A single turn carries every row of the set below to another of its rows. Some are shown first; where does it send the rows asked next?
pab: [ -3   3  13   2  15 -26   6 -21   4   2   7  -2  -7]
bap: [ -1  -2   2  -4  13  -5   7 -11  11   0 -12  -6 -16]
pog: [ -4  -5   5   0   3 -29   0 -13  -2  -5   5 -15   6]
Baz: [  2   8   8 -14   7 -15   4  -6   0   2 -11 -12  -8]
vuvuk: [ -3  -7  10  -3   6 -29   2 -16   0  -4   6 -14   7]
dus: [ -6   2   1   8  11 -15   5 -16   6 -13  -2   4   6]
zegu: [ -7 -13   3   9  13 -22   7 -21   5  -4   5  -8   0]
zema: [ -5  10   4   0  11 -21   4 -16  -3  -6  -4   5   5]
dur: [ -3  10   0  -6   5 -17   3  -7  -1  -6 -14  -1   3]
vezu: [ -4  -7  -2  -6   3  -8   8   0   8  -8  -5 -15   0]
dol: [  3   5  10   4  18 -28   6 -20   2   1   1  -2  -6]
gofi: [ -1   8   9 -14   6 -15   5  -4   4   3  -9 -11 -11]
lepa: [ -2   1   4   0  16  -3   9 -11  11  -4  -9  -5 -15]
sebi: [ -7  10   2   0  13 -10   5 -10   5 -11 -10   5  -2]
teref: [ -2   3  -2   2   3 -22   3 -12   0  -9  -5  -1  12]
ziz: [ -1   0  -1   0  15  -5  11 -10   9   0  -7  -2 -15]
dufa: [ -4   2  -4   2   4 -11   3  -7   9 -13 -12  -2   5]
Rabe: [ -5  -7  -1  -5   0 -10   7  -1  10  -3  -9 -17  -5]
bef: [ -8 -13   2  10  15 -22   8 -18   7  -3   5  -8  -2]
ror: [  0   5  13   1  17 -24   5 -22  -1   1   5  -3  -6]
fali: [ -6 -10   1  13  12 -20   5 -21   7  -7   5  -6  -4]
sov: [ -1  -2   9  -2   6 -30   2 -10   1  -6   3 -16   9]
zes: [ -4 -12   3  12  12 -17   7 -20   8  -7   6  -8   0]
Ketu: [ -2   4   2  -2  12  -5   5 -12  11  -2  -8  -3 -18]
mefe: [ -6  -9  -2  -6   5  -8   7  -1  10  -4  -7 -16  -4]
varo: [ -8 -11   0  13  15 -21  10 -16   6  -7   3  -9   0]
seni: [  0   6  12   1  14 -27   1 -22   0   0   5  -3  -6]
Ripa: [ -2  -8  -2  -3   1  -8   6  -3   9  -7 -10 -18  -2]
zazuv: [ -6  -8   0  -8   4  -7   6  -3   8  -6 -10 -16  -5]
dob: [  7   9   7 -14   6 -15   4  -4   4   1  -7  -8  -6]
Nugef: [  1  -1  12   1  15 -27   3 -24   3   2   4  -4  -5]
Kezu: [ -4  -4   8  -3   3 -31   4 -13  -2   1   5 -14   5]
gimer: [ -4   0   4  -1  12  -6   9 -10  15  -2  -8  -5 -17]
kodos: [  1   8   6 -15   3 -14   0  -4   2  -1  -8 -12  -8]
pof: [ -4  -6   9  -3   6 -30   2 -12   2  -2   6 -15   7]
Gida: [  1   2  12   1  17 -28   3 -21   4   4   4  -4  -5]
gen: [ -1  -1   2  -2  15  -6   8 -10  12   2  -9  -5 -16]
Lidal: [ -6  -8  -5  -3   1  -7   5  -3   8  -7  -8 -15  -6]
geg: [  2   4   9 -16   6 -12   2  -6   6   0 -11 -12  -9]
rofo: [  3   5   8 -16   7 -14   3  -3   7   2  -8 -12  -8]
saget: [  0  -4   7  -2   3 -28   3 -14  -3  -2   4 -15   8]
vap: [ -6 -13   2  11   9 -21   8 -19  10  -4   6  -8  -1]

zes -> lepa
zazuv -> zegu
Where do these go?
sebi -> zema
ziz -> dol
kodos -> pog
mefe -> bef
Rabe -> vap

A single turn carries every row of the set below to another of its rows. Some are shown first; where does it send the rows asked next?
bug: [ -6   6   6  -7  -6   6   3   0  -4 -10  -5   3  13   5   0  18   4   1
  -3  -3   0  10   2   8  -3  -7   5]
Balo: [ -2   0   8   5  -2 -15  -7   7   3  -6  -4  -5   1   5   4  -4   4 -13
   3  -4  16  -2 -11   4  -5   1   4]
laf: [-13  12   6 -11   1 -10   2  -3 -11  -2  -8  -5   7  -2  -2   6  -1  -2
   7   7   6   4   3   2  -7 -18  -3]
zit: [  3  -3   7   1   1   0   1   4  -6 -11   5   2 -16   3 -10   7   8  -8
  -5   4  11 -13 -13  -1  -9  -5   1]
koze: [ -1  10   9  -6 -10   9 -10  16   0  -4   0   0   6  -1  -4   3  -7  -9
   5   0  10  -8  -7  -2   2  -8   4]
Vene: [ -4  -4  14  -5 -16 -11   8  -6  -4  -6   9  -2  -7   7  -5   0  -3   4
   0  -2   4  14  -2  11 -10  -4  -5]
leva: [ -7  -2   8  -9 -11  -4   0  -3   2  -4   3  -5 -11   3  -5  -1  -2  -5
  12   5   7   3  16   4 -10 -12  17]
ruz: [  3  13   1 -11  -5  16   1   2  -5   2  -6  -2   2  -1  -7   7  -1  -4
  -5  -1   8   2   3  -6   4  -5  12]
sode: [ -6   5   0  -3  -8   5   9  -4  -3  -3   0  -5 -11  -3   1   1  15   3
   2   1  -1 -11   5   9 -19  -3   1]
vuru: [  3   6   8  -2  -1  -4  18  -7  -9  -5  -6 -11   5  -4 -14  -4  -6   2
   0   2   8   1   6   9  -5  -5  -7]
som: [ -3  -2   4  -5  -8 -10  -8   4  -4  -9   2  11 -18   3  -5   1   9 -10
   2   0   8  -7   1  10  -5 -15  -6]
gova: [  1  11  10 -12 -12  -2   9   0   1 -11  12  10 -11   6 -15  -1  -4  -1
  -4   0   6  -3   0  -8  -6  -8  -4]
ses: [  6   7   5  -6   1  -7  -7  12   0   5  -6   2  -9   6   2  -5   5 -12
   3 -10   7  -7 -11   4  -1  -7   1]
rivog: [ -2   2  10  -5  -5   4   8  -3  -2  -3   6 -12 -11   3  -8   3  -2  -3
   7   5   9  -3   6  -2  -7  -6  23]
Dusur: [ -4   2   6  -8 -10   6  11  -5   6  -8   5   5  -4   4   1   9  12  -2
   1  -5  -5 -11   3   9 -15  -4   6]
semu: [  6   0  22  -4  -8  10  12  -3  -3  -1  -3   0   1  -5 -10   0  -5  -7
  -9   3   7  -5   5   1   1  -3  -6]
Fime: [ -8   8  -1  -1  -6   2  11  16  -5  -9  -2 -14  -6   6  -6  -2  -1   1
   6   3  14   4  10  11  -9  -3  -1]
velo: [ -3  -2   8  -5   7   0  -4 -12   0   0   5   7 -14  -1  -7   3   6   6
   1   1  17   1   0   5 -15  -5  -6]
vafu: [ -5  -1   4  -9 -17   8   6  18   5  -2  -3   3  -7   8  -1  -1   1  -4
   3  -3   6   4  12  12  -8  -8  -5]
tezak: [  0   3  11  -4   3  -5  -8 -11  -7  -3  10   8 -10   8 -11   0   3  -1
   4  -2   9  -1   2  15  -4 -18   3]
pibi: [ -5   3  -3  -9 -11   6  -8   1   1  -4 -12   1   6  -3  -5   2  -3  -7
  -1   5   7  12  11  -4 -11  -7   3]
moluf: [ -5   7   3 -12  -6  -2  -1   9   3  -1  -3  -2  11   0   3   8  -2   3
  12 -10   8   5  -9  15  -4  -2  -3]
zul: [  2  -3   8   6   4  -2  -6 -13  -7  -7   9  -2  -6   5 -14  -2   1  -4
  -1   4  12  -3  -7   7 -15 -10   5]
teg: [ -6   6  14 -20 -10   2   1  -5   0   8  -4   5   5  -2   6   6   4 -13
   0  -1   5  -1  -1   4   3 -12  -2]
fuf: [  1   0   6  -1  -9  17  15  18   0  -3  -1  -8  -6   7  -6   2   1  -2
  -4   0  10  -4  -2   2 -10   1   1]
nabop: [  0   0  19  -6 -11   3   6  -2  -5   0  -7   3  -3  -8  -7  -3  -4  -5
  -4   6   6   2  14   5  -3  -7 -13]
Sugel: [  2  -2   8  -4   7  -8  -6  13   3  -5  -9   2  -5   6   0   3   2  -9
   5  -3   7   0 -12  -4 -16  -4  -3]
zum: [  4   4  12  -8  -6  -6  17  -8  -2  -8  -4  -1  11   1 -13   0  -7  -4
   2  -4   5   2   9  12   0  -9  -5]
tibi: [  2   3  13  -2 -13  -5  13  -6  -9   0  12  -9 -10   6  -6  -2  -1   5
  -3  -4   7   7 -10   9  -3  -1   0]
Verib: [ -3   3   5  -5 -12   4  14  12   5 -14   4  -5   4  16  -8   3  -4  -9
   3  -6  11   0   5  11  -3  -3   8]
Sos: [ -4  10  -4   4 -12   6  -1  -2 -12  -1  -9 -11   8  -4   0   1   7  -1
  -6   0   5   5   1  11  -4  -3   4]
Ser: [ -4   8  13  -4   8 -14  -4  12  -2  -5  -4   1  -6   6   4   8   5  -2
   8  -5  15   1  -7   3   0  -3   2]
nado: [ -4   8   7  -6  -6  -3   6  -9  -5  -2  -2  -9  17   2  -5   1  -2 -14
  -1   2   8  -8  -9   0  -2 -12   9]
Pez: [  3  -3   7  -5  -2   2  -3 -16   6   2  10   9  -8   3  -8  -3   7  -5
  -2  -6  17  -6  -5   8  -5  -4   2]
mev: [ -1  10   3  -4 -15  -4   4  -1  -2  -7   7   2 -14   0 -13 -12  -3  -2
  -5   5   9  -3   2  -6 -12  -6  -9]
lisit: [ -2   6  -1  -4  -5   2   1   8   0   0  -4 -12  11  -3   1   4  -2   2
   8  -6  11   1 -15  10  -8   4  -1]
deko: [ -7   8   7  -4  -7   5 -14  19  -3  -4  -5  -2   2  -5  -3   2  -7  -4
   8   7  10  -2  -2  -2  -7  -9  -3]
baf: [  0  -2  -2  -6   4 -13   4  -1  -6  -1  -1  -7 -21   0  -7   2   4   1
   7   0  19   4  -6   9  -8  -4   1]
dit: [ -7   2  10  -8  -2   5   3  -5  -6   5  -8  -9   3  -9   3   5   2  -8
  -5  10   9   0  -7  -6 -13  -2  -5]
todob: [  4 -10   3  -9  -4 -12   5  -5   6  -7   5   2  -8   8  -8   5   2 -10
   5  -8  16   1  -9   9  -3  -3   9]

Vene -> mev
bug -> pibi
Where do these go?
fuf -> Verib
laf -> dit
Ser -> Sugel
tezak -> velo
baf -> zit
deko -> lisit
zum -> nabop
Dusur -> leva

